Rotation paths and how fast each direction turns (degrees a step)
Each turn is a multiple of 5 degrees from 10 to 175, or 0.
Each row of a path follows its step; steps can be skipped.
Path 1:
step 1: [-17  -2 -11  17 -23  -7  -3   9  27  12  16 -42  -6   3  41   9  -3  19
  25   7 -11  18  -9  34  25  27   1 -16  -4   3  15 -30   5  35 -13  -1
  -4 -14 -26  29 -13 -30  -5  42   1  24   8  20   5 -16  34  -1 -24  13
  29 -12   6  -2  -7  33  -4 -27  -3   5  13   3 -12   6]
step 2: [ 17  -6  -1  -4  55 -23  13  35   0   9 -13 -60 -15  -7  12  -2 -27   2
   6  -7  19   1  -9  21 -16 -19  27  11  -1  -7 -15  -2  12  21 -16  -7
   8 -17  -1  23  -2  22  17  12  -2 -20  42  33  -9  -7  10 -17 -22   5
 -18 -13  13 -23   3   8  23  31 -19 -25 -16   1   7 -10]
step 9: [-18 -14  27 -18   9 -12   3  23   6   2 -33  24  14 -10 -22  20 -17 -15
  15   0 -21  -2   1   9 -11  -4 -21  12 -21 -16  -4   3   2  18  10  -3
 -22 -11  -3   3  39 -25  15  33  34   3  14  35  18   6 -51 -18 -45  -6
   4 -17   3  -2 -33  22  24  15  -4  14 -10  13  21  -5]
step 12: [ 10 -17 -15 -21  19  10 -15 -11  10  46  10 -17  18 -20   4 -12 -13   9
  -3  18   7  17   1 -10 -29   9  -6 -11 -21 -25   3  13 -43  12  13 -12
  36  -9 -16 -11  13  -1 -23  -1  16   8  18  40   9 -11  39   4 -35  10
 -12  -9  15   5 -20  36  30   7  -8  -2 -23  27  29  -8]
step 23: [ -9  -2 -10 -15 -14  43 -37  -6  17  -2 -22 -34 -12   8  17 -19  -8  18
  18 -42   6 -39   4 -20  -2 -10  15 -14 -10 -13   9  12   2  21  -3 -15
  34 -40  -9  -8   1   5   2 -26 -11  11 -13   4   7  11 -12 -14 -13   7
  30 -28  12 -21  10  20  18   8  12 -46  12  28 -19  -7]
step 25: [-13 -16  21  13  13  12 -10   3  -7   1 -12 -26   5 -20 -21  29  -4  19
   0   1  31 -11 -11  18 -38   4 -15  -3  13 -31   2  37  -4   5  -5  -1
 -20  -1  -7 -13  25   2  -3  18  24  -4   4  36 -20   2 -25   7 -20  17
  -4  -5  42  40  -9  32  19  48   3  15   3  25   7 -24]
step 33: [-30  19 -22  -5  14   4  12   3 -19   3  25 -26 -16 -38  31  20 -18   8
  27  -8  20 -17 -12   2   8   3   4  -6 -23  -6 -38 -13  -1   6  15   2
  13 -37 -27   7  20  26  30   3  28  -5  16 -25 -22 -10  19   0  -5  38
   0 -18  -6 -19 -17  25   0 -12  10 -48   2   3 -10  -8]
[ 1 -3 -6 -6  1 -5  0  7 -8  7  5 -4  4  3 -1 -8 -8  3  7  7  1 -2 -5  1
 -3  8 14  1  5 -4  3 -7 -2  2 -2  4  4 -2 -2  0 -2  1  3 -5  3  0 -7 -3
  4 10  9  1  4 -3  2 -4  1 -8 -4 -1  2 -4 -3 -4  1  2  2 -8]	70
[  6  -7  -9  -2   3   3   2   6 -10  -2  -3  -3   4  -1   8   6   4   3
  -6  -2   3  -3  -5  -4  -2   2  -1  -1   2   3  10   1  -5   5  -1  -5
  -1  -4  -2  -7  10   6   2   2   9   3  -1  -3  -4   0   2  -4  -5   2
  -6   6  -3   4   7  -1   5   8  -2  -7  -4  -7   4   2]	140
[ -2   0   1  -4   2   3   4  -2   2   0   2   6  -3  -9  -4  -6  -3   5
  -1  -4  -2  -3  -2   5  -4   1   0  -3  -1   4  -4   0   3  -2  -1   0
  10   0  -1  -5   8   6   0  -6   8  -6 -10  11   8  -6   0  -9   0  -4
   4   1  -3  -7  -2   2  -4  12   3   8  -3  -6  -2   2]	110
[  2   3  -6   4   1  -6   4 -10   7  -3   1   1   2  -1   0   2  -7   5
  -3   7   0   5   7   5  -8   7  -2  -8   0   7  -5   5  -1  -1 -12   9
  -3   3  -4  -3   3   6  -2  -2  -5  -1   4  -3   2   3  -1   4   0   5
  -6   0   2  -5   4   3   3   8  -4  -8   9  -1   4  -4]	80
[ -8  -6  -5  -4   1  -3   4   0   3  -7  10  -7   6  -4  -4  -2  -1   2
  -5   7   1 -11   0   5  -2   0   1   0  -3  -6   0  -4   7  -5   4  -5
  -7  -2  -4  -6   0   2   0   1   0   6   7   1   0  -7   6   7   8   6
  -4   0  -1   0   0   7  -5  -5  -1   7  -1  -4   1  11]	55
